Where one turn sends some rows of the set: a few examples, then the rows asked:
j_324: [-1.58  1.57  1.01  0.76  0.97 -2.89  0.92  1.76  1.40 -3.97 -1.70 -2.05
 -0.66  1.27 -1.81 -0.40 -1.72  1.57  1.93  1.00  0.77 -0.80 -0.76 -4.64
  0.48  0.98 -2.13]
j_6: [-0.70 -2.01 -1.15 -1.92  0.19 -3.51  1.79  1.29  0.17  3.14  3.21 -1.45
  0.53 -1.17 -1.10 -1.01 -0.91 -0.28 -4.78 -0.90 -1.82  2.80 -1.86 -0.28
 -0.71  4.42  0.98]
j_86: [-2.42  0.34  0.44 -0.13  1.72 -4.67 -0.70  1.75  2.18 -0.61  2.25 -2.12
  1.61 -0.41 -1.23 -1.27 -0.94  0.12 -2.70 -0.69  0.57  1.17 -2.43 -4.19
 -0.29  3.40 -2.33]
j_8: [ 1.33  3.41 -1.86  2.35  0.61  0.50  0.48  1.18  1.58  0.37  1.51  1.86
  0.61 -3.00 -0.54 -1.85 -1.59  3.75 -2.84  0.67 -1.38  1.21  3.63  0.83
  0.42 -0.67 -2.91]
j_124: [-1.75  0.57 -1.98  2.34  1.29 -0.74  1.46 -0.67 -1.27  5.17  1.31 -1.16
  2.67 -2.90  0.01  2.26 -0.06  1.07 -1.44 -0.69  0.43  0.66  0.59  0.10
 -1.24  0.16  3.75]
j_889: [ 0.42 -1.58 -1.07  1.16  1.52 -1.18  0.48  4.49  1.31  2.40  0.80 -0.76
  0.32  2.73  4.23  0.19  0.94 -1.77  1.32  0.84 -2.83  0.65 -0.36  0.83
 -2.57  1.60  0.72]
j_411: [ 1.88 -3.80 -1.83  0.25 -0.60  1.33  1.30  0.70 -2.88  3.16  0.78  1.52
  0.47 -1.00  0.12 -3.62  0.31 -0.13 -3.71 -0.35 -2.06  1.36  2.54  1.02
  1.97  1.97  1.74]
j_99: [-3.89 -0.74  0.34  3.57 -1.13 -0.87  1.61  1.81 -0.36  1.36  0.80 -0.96
  4.61 -3.10  0.86  1.45  0.60 -0.50 -3.00 -0.59 -1.86 -1.68 -1.18 -1.41
 -1.20  1.28  0.19]
j_783: [-0.43 -3.96 -1.95  2.06  1.35 -3.65 -4.00  2.01  0.06 -0.24  1.62  0.67
 -0.57  0.32  2.26  2.63  2.23  0.49  1.25 -0.68 -1.39  0.45 -2.70 -1.13
  0.47  0.21  0.33]
j_514: [-0.50 -1.78 -0.42 -1.19 -0.53 -2.80  1.11  0.72  0.09  3.29  2.93 -0.78
  0.80 -1.85 -1.34 -0.63 -0.49 -0.18 -5.45 -1.24 -2.01  1.81 -2.36  0.00
 -1.34  4.52  0.68]
j_137: [ 0.92  1.54  0.05  0.45  0.66  1.32  0.87  1.71 -2.87 -2.45 -1.16 -0.19
 -1.54  1.21  0.24  0.38  0.68  1.67  4.55  2.68  2.16  0.58  1.73 -2.07
  1.11 -0.40 -2.02]
j_247: [-1.13 -0.95  0.29  0.27  1.12 -5.37 -3.06  2.13  2.17  0.46  2.18 -1.72
  1.12 -0.24  0.34 -1.08  0.17  0.16 -2.12 -2.07 -0.43  0.42 -2.48 -3.87
 -0.37  2.21 -2.29]
j_949: [ 2.51 -4.01 -2.51 -0.11 -0.45  0.76  1.43  0.72 -2.06  3.84  0.22  0.47
  0.27 -0.92 -0.42 -3.44  0.21  0.19 -2.82 -0.52 -2.00  0.87  3.17  1.78
  1.42  1.48  1.51]
j_193: [ 2.18 -4.55 -1.58 -0.05 -0.92  0.89  2.34  0.26 -3.50  4.24  1.44  0.84
 -0.36 -2.15 -1.36 -0.95  0.54 -0.01 -2.80 -0.76 -1.58  2.00  0.70  0.87
  1.38  1.63  1.92]
j_261: [-3.31  0.75  1.28 -0.26 -1.90 -2.27  0.73  1.69  1.39 -2.49  0.03 -1.89
  2.73 -1.16  1.36  3.41 -2.11 -0.32 -0.78 -1.84 -1.66 -0.94 -1.15  0.57
  1.10 -1.02  0.42]
j_331: [ 0.41  1.35 -0.40  0.44 -1.90  0.63  0.23  2.74 -2.19 -1.91 -0.79  0.50
 -2.64  0.40 -0.30  0.24 -1.11  2.85  4.42  1.59  2.85 -0.29  1.28 -1.27
  2.21 -0.24 -2.08]
j_625: [ 0.56  1.36  0.47  0.43 -0.06  1.33  1.59  1.90 -2.34 -1.99 -1.24  0.21
 -2.29  1.04 -0.16  1.22 -0.49  2.01  4.73  2.29  1.81  0.40  2.25 -2.31
  1.97  0.62 -1.46]
j_228: [-1.33  2.58  1.24 -0.58  1.19 -3.10  0.25  1.14  1.75 -4.02 -1.81 -2.23
 -0.31  1.44 -1.38 -0.50 -1.14  0.87  2.01  1.20  0.86 -0.62 -0.73 -3.07
 -0.04  0.67 -2.30]
j_755: [-2.09  0.23 -3.63  1.00  0.74  0.26  1.31 -1.17 -4.26 -3.07 -0.24  1.27
  2.86  1.35  1.46  0.56  0.30  1.85 -0.67  2.17  0.84  0.71  0.75  0.48
 -0.50 -2.66 -0.17]
j_502: [-0.07  1.83  0.07  0.23 -2.16  0.58 -0.30  1.81 -2.29 -1.40 -0.41  0.74
 -2.59  0.96  0.08 -0.11 -0.50  3.54  4.43  2.14  2.09 -0.34  1.58 -0.88
  1.17  0.25 -3.03]
j_935: [ 3.48 -1.93 -1.98  1.60  0.37  3.15  1.85  0.10 -4.64  0.01 -0.55  1.07
 -2.28 -0.69  0.04  0.92  1.94  2.49  0.62  1.34 -0.57  1.69  2.00 -0.45
  1.56 -0.26  0.99]
j_510: [ 0.52 -1.72 -0.58 -1.47  0.23 -3.63  1.80  2.31  0.59  3.52  2.53 -1.47
 -0.43  0.07  0.57 -1.24 -0.20 -0.17 -4.83 -0.87 -3.62  2.23 -1.66  0.59
 -1.34  3.03  0.96]
j_401: [ 3.50  0.08 -2.53  0.93 -0.19  2.78  1.13 -0.35 -2.58  0.35 -0.12  1.93
 -3.01 -1.73 -0.17  1.18  1.51  3.13 -0.32  2.40 -1.03  0.88  3.95 -0.25
  1.52  0.64  0.06]
j_673: [ 1.46  0.06 -1.36  2.03  1.89  0.77  1.07  1.49  2.84  1.58 -1.58 -0.28
  2.48  0.97  1.23 -3.86 -2.02 -0.41 -0.71 -0.18 -2.50  0.24  3.62  1.16
 -0.17  0.34  1.14]
j_270: [-1.35  0.65 -0.28  1.16 -0.29 -4.03  0.11  1.10  1.46 -3.34 -2.03 -1.66
 -0.67  1.41 -1.74 -0.35 -0.41  2.34  2.01  1.94  0.10 -1.62 -2.24 -3.99
 -0.44  1.07 -2.62]
j_943: [-2.25  0.43  1.33 -0.63  0.72 -4.59 -0.88  1.74  2.60 -1.01  1.51 -1.71
  1.80 -0.79 -1.44 -1.37 -0.88 -0.69 -3.23 -1.34  0.31  0.59 -2.38 -2.86
 -0.33  2.74 -2.74]
j_197: [ 0.66 -1.59 -1.46 -1.37  0.07 -3.20  0.84  2.65  0.10  4.13  2.65 -1.65
 -0.09 -0.07  1.02 -1.56  0.09 -0.11 -4.16 -0.81 -3.01  1.29 -1.57  0.54
 -2.42  4.02  0.88]
j_696: [ 2.93 -1.80 -1.85  1.23  0.19  3.06  2.07  0.04 -4.18 -0.21 -0.35  1.83
 -2.15 -0.80  0.37  1.47  1.81  2.40  0.07  1.71 -0.77  2.04  3.22 -0.55
  2.22  1.45  0.42]
j_826: [ 3.52 -0.51 -2.40  1.46 -0.21  2.66  0.72 -0.09 -2.48 -0.26 -0.28  1.64
 -2.77 -1.23  0.09  0.44  1.71  3.98 -0.82  1.39 -0.85  1.11  4.05  0.53
  1.54 -0.09 -1.09]
j_418: [-2.26 -3.27 -2.56  0.87 -1.97 -5.00 -1.33 -0.37 -1.24 -0.28  0.30  1.90
 -1.00 -1.65 -3.07  0.28 -0.24  2.29  2.29  1.81 -1.97 -1.94 -2.29 -0.48
  1.13 -0.69 -0.51]
j_500: [-2.00  2.38 -1.85  0.25 -3.14 -1.67 -0.44  1.16 -2.34  0.47  2.26  2.36
 -0.89 -2.39 -1.95 -1.37 -3.13  4.84  0.58  1.76  0.29 -0.11 -0.36  2.09
  0.37  0.79 -1.80]
j_397: [-1.48  0.50  0.43  0.23 -0.84 -4.33 -0.73  0.39  1.64 -2.58 -1.91 -1.48
 -1.19  1.21 -1.87 -0.77 -0.99  2.05  2.77  1.13 -0.64 -2.06 -1.60 -3.84
 -0.24  0.43 -2.27]
j_561: [-2.66  1.75 -0.75 -2.15 -0.03 -1.97  0.26 -1.45 -0.22 -1.82  1.01  0.37
  3.29 -0.01  1.11  3.71  0.00 -0.71  1.86  2.54 -0.02 -0.01  1.59 -0.07
  0.80 -1.57 -1.86]
j_995: [-1.51 -0.61  0.41 -0.06  1.51 -5.63 -2.55  1.49  2.47  1.11  2.20 -1.91
  1.82  0.36 -0.01 -1.00 -0.01 -0.05 -1.47 -1.16  0.59  1.34 -2.72 -3.33
  0.33  2.80 -2.14]
j_337: [ 1.66 -5.01 -2.22 -0.33 -0.54  0.38  2.72  0.54 -3.12  2.68  1.17  0.89
 -0.22 -1.62 -0.93 -1.49  0.44 -0.02 -3.58 -0.65 -2.01  2.72  1.47  0.75
  2.10  2.25  1.84]
j_708: [-1.01 -0.86 -3.39  1.44  0.88 -0.73  4.14  1.75 -3.44  2.01  0.58 -0.18
  0.53 -1.20 -0.06  0.88 -0.35  1.13 -0.93 -0.41  0.85  1.73  1.28  1.18
 -0.28 -5.19  1.23]

j_331 -> j_401
j_949 -> j_197
j_261 -> j_561
And these:
j_696 -> j_337
j_943 -> j_228
j_783 -> j_418

Where one turn sends some rows of the set: a few examples, then the rows asked:
j_604: [-3.38 -1.73 -3.26 -2.44 -1.46  1.32 -0.02  0.67 -3.08 -1.21  2.13 -2.64
 -0.45  1.74 -2.15  0.01  1.32  0.35 -1.72 -1.46 -1.74  0.45  2.26 -6.58
  0.19 -1.75  2.22  1.90  0.89  1.10 -1.61  1.90  3.09]
j_703: [ 0.08  2.11 -1.31 -1.72 -4.22 -1.44 -1.13  3.48 -3.29 -2.15 -1.31 -0.82
  1.80 -0.53 -0.70 -1.30 -1.97  1.40  0.60  1.60  1.04  1.40 -0.95 -0.42
  0.16  0.89 -3.12 -5.40 -1.25  0.02  2.61  0.84 -1.89]
j_472: [-0.27 -0.15  0.06 -2.07 -2.07 -3.08 -0.89  0.17  0.69  0.69 -3.54 -0.80
 -2.32  2.32  2.22 -1.16 -0.55 -4.34  1.36 -1.08 -0.40  2.89 -1.88 -3.13
 -0.04  3.79 -3.87 -1.65  1.10 -0.24 -1.84  0.21  0.03]
j_552: [-3.03  0.26 -2.61 -3.05 -3.38 -1.64 -1.65  1.92  1.41 -2.72 -0.23 -1.69
  4.38 -3.93  0.82  2.49 -1.00 -2.02  3.04 -0.30  1.34  1.84  0.24 -2.05
 -0.55  1.27 -1.58 -2.96  2.36  1.83 -4.01  0.93 -0.90]
j_787: [-0.29 -2.81 -0.13 -0.09 -4.48  0.93  0.70  0.98 -2.84 -0.86 -3.91 -4.33
  3.17  0.41 -0.33 -0.69 -0.03  0.95  0.51 -3.29  1.49  3.05 -1.37  1.08
 -2.01 -1.72 -3.02 -1.31 -2.78  0.70  2.01  2.38 -0.48]
j_678: [ 0.48  1.85 -2.68 -1.33 -0.07 -0.52 -0.06 -1.92  1.53 -0.98 -0.61 -2.43
 -2.85 -0.84  0.52 -3.88 -4.32 -1.35  0.59 -1.96  0.04 -0.58 -0.69 -3.57
 -1.08 -3.17  1.11 -1.27  1.92 -0.18  0.38  1.05 -1.35]
j_840: [-1.68 -2.01 -2.66 -0.81 -4.02 -0.53 -0.18  3.37 -1.44  0.03 -5.54  1.33
  2.94  1.02  1.81  0.61 -1.05 -2.74  1.08  1.86  1.02  2.08  0.42 -1.93
  1.17 -3.72  1.54 -1.58  1.70  1.72  1.58  0.37  0.36]
j_294: [-2.49 -1.50 -0.44 -3.83 -1.64  0.68  2.37  0.67 -1.01 -1.69  0.80 -1.97
  0.20  2.05 -0.72  0.75 -1.92 -0.84  0.47  0.98 -2.27  1.86  0.84 -7.00
  0.64 -2.19 -0.40  1.13  2.81  0.60 -0.27  2.01  4.56]
j_3: [-4.91 -2.03 -2.05 -3.85 -0.16  0.14  1.33  1.00 -1.96 -3.67  3.43 -1.27
  0.13  0.70 -1.65  1.69 -0.65  1.19 -0.12 -0.17 -3.44  0.24  0.82 -4.26
 -0.48  0.72  0.30 -0.54  2.86  1.34 -2.46  1.91  3.03]
j_154: [-1.94 -2.79 -3.04  1.19 -1.82 -2.54 -2.41  0.19 -1.42 -3.38 -1.70 -2.21
  3.43 -1.50  0.66 -1.53  3.78  0.48 -0.63 -0.95  1.86  1.28  4.52  0.76
 -0.96 -1.72 -0.19  0.47 -0.45  3.13 -1.36  1.62  2.24]
j_544: [ 0.47 -1.21 -0.64  1.56 -3.75 -1.18  0.29  2.19 -1.46 -0.52 -2.17 -1.78
 -5.76  1.47  1.45 -1.06  1.82 -0.87 -0.57  0.53  1.66  1.84  0.74 -1.46
 -0.29 -0.01  2.19 -1.03 -2.88 -0.40 -1.65 -1.04 -1.42]
j_118: [-3.13  0.81 -2.05  2.35  0.25  0.01  0.41 -0.18 -1.59 -1.63 -0.55 -3.56
  0.24  1.62  0.74 -0.47 -3.34  2.99  1.03 -3.47 -1.15 -0.99 -0.29  0.17
 -0.43 -3.55  3.98 -0.24 -0.70 -1.55 -2.61 -0.97 -0.22]
j_48: [-1.31 -1.03  1.10  2.19 -2.57 -2.84 -0.20  0.49 -1.13 -1.22 -1.07 -1.89
  0.47  1.52  0.61  1.91  1.80  1.24  1.35 -2.61 -0.05  0.42 -1.50  1.47
 -0.77  5.02 -0.56 -0.80 -0.87 -0.90 -4.65 -0.27  2.66]
j_76: [-3.19  3.06 -0.46  0.59  1.37 -2.00 -1.30 -2.17 -0.37 -1.88 -0.41 -0.91
  2.01  1.89  0.05 -3.30 -3.45  0.27  1.76 -3.23 -2.23  0.47 -1.70  0.17
 -0.51  0.03 -1.07  0.21  3.73 -0.02 -2.57  3.17  1.98]
j_98: [-0.96  0.82 -0.74  1.15 -0.36  0.67 -2.31  2.15 -4.15 -0.80 -0.08 -1.66
  3.27 -0.95  0.44 -1.03  0.07 -0.17 -0.11 -4.35  1.29  4.73  0.76 -1.10
 -0.99  1.89 -4.41 -2.95 -0.10  3.25 -0.90 -0.19 -2.83]

j_118 -> j_678
j_544 -> j_472
j_840 -> j_552
And these:
j_787 -> j_703
j_3 -> j_604

Where one turn sends some rows of the set: a few examples, then the rows asked:
j_150: [-3.34 -0.30 -3.85 -2.50 -2.58 -4.19  0.71 -1.80  1.44  3.76  1.99  0.82
  2.12 -1.52  2.46  1.82 -0.27  1.98  0.28  1.98  1.85 -0.51  0.98 -4.38
  1.79  2.21 -1.78  0.94 -3.18 -0.92 -2.06 -3.01  1.72 -0.79 -3.33  0.56
  2.71 -3.14  2.67]
j_387: [-5.18 -3.31  2.04 -3.58 -1.03 -1.43  2.73 -1.16  2.73  0.17 -1.64 -1.47
 -2.40 -0.14 -0.39  0.43 -1.89  3.32  2.59  0.55  0.83 -2.92  1.10 -3.82
  0.47  4.24 -0.50 -1.00 -1.21 -2.25  2.22 -1.23  3.19 -4.86 -0.92  1.63
 -2.04 -1.42  3.85]
j_249: [-2.83 -1.53 -4.95 -1.60 -2.97 -2.08  3.05 -1.50  1.37  2.35  1.00 -1.24
  0.80 -0.25  2.94  1.34  0.74  1.72 -0.89  0.48  1.77  0.41  3.24 -5.32
  1.31  2.56 -3.47  1.37 -3.44 -1.32 -1.72 -2.55  1.53 -1.73 -3.06  1.38
  2.02 -1.37  2.60]
j_557: [-2.95  2.43 -0.98  1.29  0.23 -1.67  1.79  2.51 -0.26  0.46 -0.07 -0.42
 -1.44 -0.21 -0.67  4.47 -0.44  1.83 -1.03  0.21 -0.41  4.01 -2.92 -0.70
 -2.83  0.03  2.02 -0.38  0.36  4.20  2.90 -5.39 -0.44  2.17  2.00  0.88
 -2.21  1.90 -0.66]
j_795: [-3.36  3.48 -0.26  2.13 -1.14 -2.34  1.38  1.55  0.48  1.13 -0.49 -0.90
 -1.73  0.45  0.49  5.10 -0.30  2.24 -0.33  0.23 -2.03  2.51 -2.98 -0.74
 -2.87  0.42  2.53  0.34  0.18  3.56  3.70 -5.57 -0.75  0.54  2.35  0.55
 -1.78  2.02  0.46]
j_40: [-2.89  2.22 -1.02  1.10  0.20 -1.53  1.90  2.29  0.08  0.53  0.16 -0.40
 -1.75 -0.37 -0.67  4.28 -0.41  1.72 -0.87  0.23 -0.77  3.92 -2.71 -1.07
 -2.62  0.11  1.82 -0.06  0.27  3.81  3.01 -6.02 -0.52  2.56  2.12  0.82
 -2.12  2.31 -0.65]
j_495: [-2.34 -1.53 -4.03 -1.92 -2.65 -3.30  2.14  0.41  1.01  2.22  0.73  1.33
 -1.50 -1.85  2.46  2.05 -0.35  2.24  0.19  1.45  1.60 -0.35  0.40 -5.37
  1.21  3.43 -2.99 -0.95 -2.48 -1.75 -1.64 -1.05  2.16 -1.57 -4.09  0.68
  2.25 -4.27  2.10]
j_821: [-6.18 -1.92  2.69 -4.34 -1.53 -3.01  1.28 -2.91  3.14  0.95 -0.87 -1.73
  1.24  0.18 -0.78  0.06 -1.96  3.46  2.41  0.43  0.88 -3.56  1.52 -2.88
  0.92  3.89  0.55  1.09 -1.83 -1.45  1.63 -2.46  3.10 -3.95 -0.06  1.59
 -1.52  0.17  4.17]
j_930: [-4.87 -2.69 -1.05 -3.41 -1.85 -0.40  4.12 -0.07  1.37 -0.11 -1.08 -0.54
  1.38  0.56 -0.12 -2.12 -0.20  1.61 -2.15 -2.36  4.34  0.80  1.06 -5.53
 -0.05  5.77 -3.09  1.77 -3.58 -1.08 -0.48 -0.80  1.72 -0.49 -0.96  2.73
 -1.09 -0.57  2.28]
j_32: [-3.30  3.51  0.05  1.07 -1.05 -2.76  1.10  3.34  0.08 -0.36 -1.20 -0.21
 -0.67  0.74 -0.49  3.95 -1.06  2.05 -0.92 -0.96 -1.17  2.53 -3.32 -0.68
 -3.23  1.35  1.58  0.15  0.46  3.67  3.19 -5.03 -0.49  2.16  2.38  1.01
 -2.75  1.70 -0.06]
j_785: [-2.87  3.81  0.10  1.28 -1.31 -2.17  0.96  3.28  0.81 -0.49 -1.22  0.23
 -1.02  0.72 -0.55  3.86 -1.04  1.77 -0.95 -0.86 -1.30  2.67 -3.32 -1.31
 -3.44  1.63  1.44  0.89  0.44  3.31  3.26 -5.20 -0.33  2.53  2.04  0.94
 -2.65  2.14 -0.39]
j_706: [-4.45 -2.52 -0.46 -3.74 -2.11 -1.93  0.10  1.20  1.08 -1.21  1.03 -0.92
 -2.40  1.10  0.44  3.03  0.60  3.03  3.83  0.06  3.90  0.66  2.30 -4.87
  1.36  1.37 -1.06 -2.97  1.13 -1.87 -0.52 -2.67  2.80 -2.36 -3.27 -0.36
 -0.13 -2.98  3.23]
j_183: [-5.45 -1.27  0.50 -4.82 -2.00 -2.50 -1.37  0.07  0.91 -0.49  2.14 -0.16
  0.71  1.39 -0.15  2.47  0.19  3.49  3.66 -0.21  5.02  0.88  2.49 -4.13
  2.07  0.89 -0.23 -1.24  0.80 -1.47 -0.78 -4.74  2.18 -0.59 -2.25 -0.21
 -0.47 -1.83  4.31]
j_319: [-6.31 -2.85  0.36 -2.73 -2.00 -1.42  4.15  0.48  2.10  0.41 -1.36  0.63
 -0.83 -0.04  0.38 -0.96  0.37  2.82 -1.20 -1.14  3.80 -0.04 -1.37 -5.89
 -0.92  6.39 -1.35 -0.10 -3.55 -0.85 -0.56  1.37  1.61 -1.29 -1.34  1.05
  0.09 -3.34  1.62]
j_628: [-4.08 -1.75 -1.85 -3.75 -2.38 -0.73  0.57  0.89  0.58 -0.58  1.15 -1.44
 -0.57  2.31  0.78  1.77 -0.16  2.82  2.23 -0.55  5.34  1.46  4.69 -4.65
  1.30  1.30 -2.30 -0.54  0.29 -2.72 -0.05 -4.97  1.56 -1.08 -2.83  1.31
 -1.02 -1.44  4.88]
j_805: [-3.13  3.63 -0.11  2.08 -1.31 -1.48  1.42  1.61  0.87  1.00 -0.45 -1.03
 -1.75  0.60  0.69  4.92 -0.12  2.01 -0.49  0.29 -2.20  2.59 -2.74 -1.13
 -2.99  0.84  2.37  0.79  0.12  3.44  3.59 -5.88 -1.31  0.63  2.34  0.68
 -1.72  2.07  0.47]
j_946: [-7.06 -1.99  0.22 -4.18 -1.47 -2.38  3.21 -0.72  1.98  0.82 -0.36  1.11
  2.82 -0.06 -0.80 -1.66 -0.41  2.68 -1.64 -1.03  4.96  0.47 -1.04 -4.92
 -0.36  5.43 -0.86  1.75 -4.35 -0.23 -1.11 -0.63  1.17  0.55 -0.68  1.40
  0.22 -2.26  1.49]
j_202: [-4.69 -1.78  1.22 -2.74 -2.59 -0.90  2.18 -1.81  3.06  0.15 -1.73 -3.45
  0.57  1.59  0.99 -0.21 -0.91  2.07  1.80 -0.32  1.18 -2.39  3.40 -4.23
  0.69  3.91 -1.22  1.48 -1.01 -2.53  2.04 -2.21  3.17 -4.06 -1.06  2.08
 -2.54  0.34  5.28]
j_34: [-2.62  3.02 -0.85  1.97 -0.52 -2.77  1.70  1.83  1.01  0.28 -1.40 -1.12
 -0.24 -0.39  0.28  4.57 -0.26  1.00 -0.83  0.10 -2.78  2.34 -3.04 -0.88
 -3.14  0.76  1.76  0.49  0.39  4.45  2.48 -4.36  0.65  1.57  1.54  0.61
 -1.71  2.39 -1.33]
j_312: [-2.49  2.89 -0.85  1.92 -0.69 -2.07  1.69  1.85  1.13 -0.02 -1.04 -0.89
 -0.30 -0.23 -0.01  4.22 -0.20  0.65 -0.93  0.24 -2.63  2.55 -2.89 -1.25
 -2.78  0.71  1.77  0.71  0.59  4.02  2.46 -4.58  0.64  1.74  1.55  0.13
 -1.54  2.84 -1.39]

j_821 -> j_946
j_495 -> j_706
And these:
j_249 -> j_628

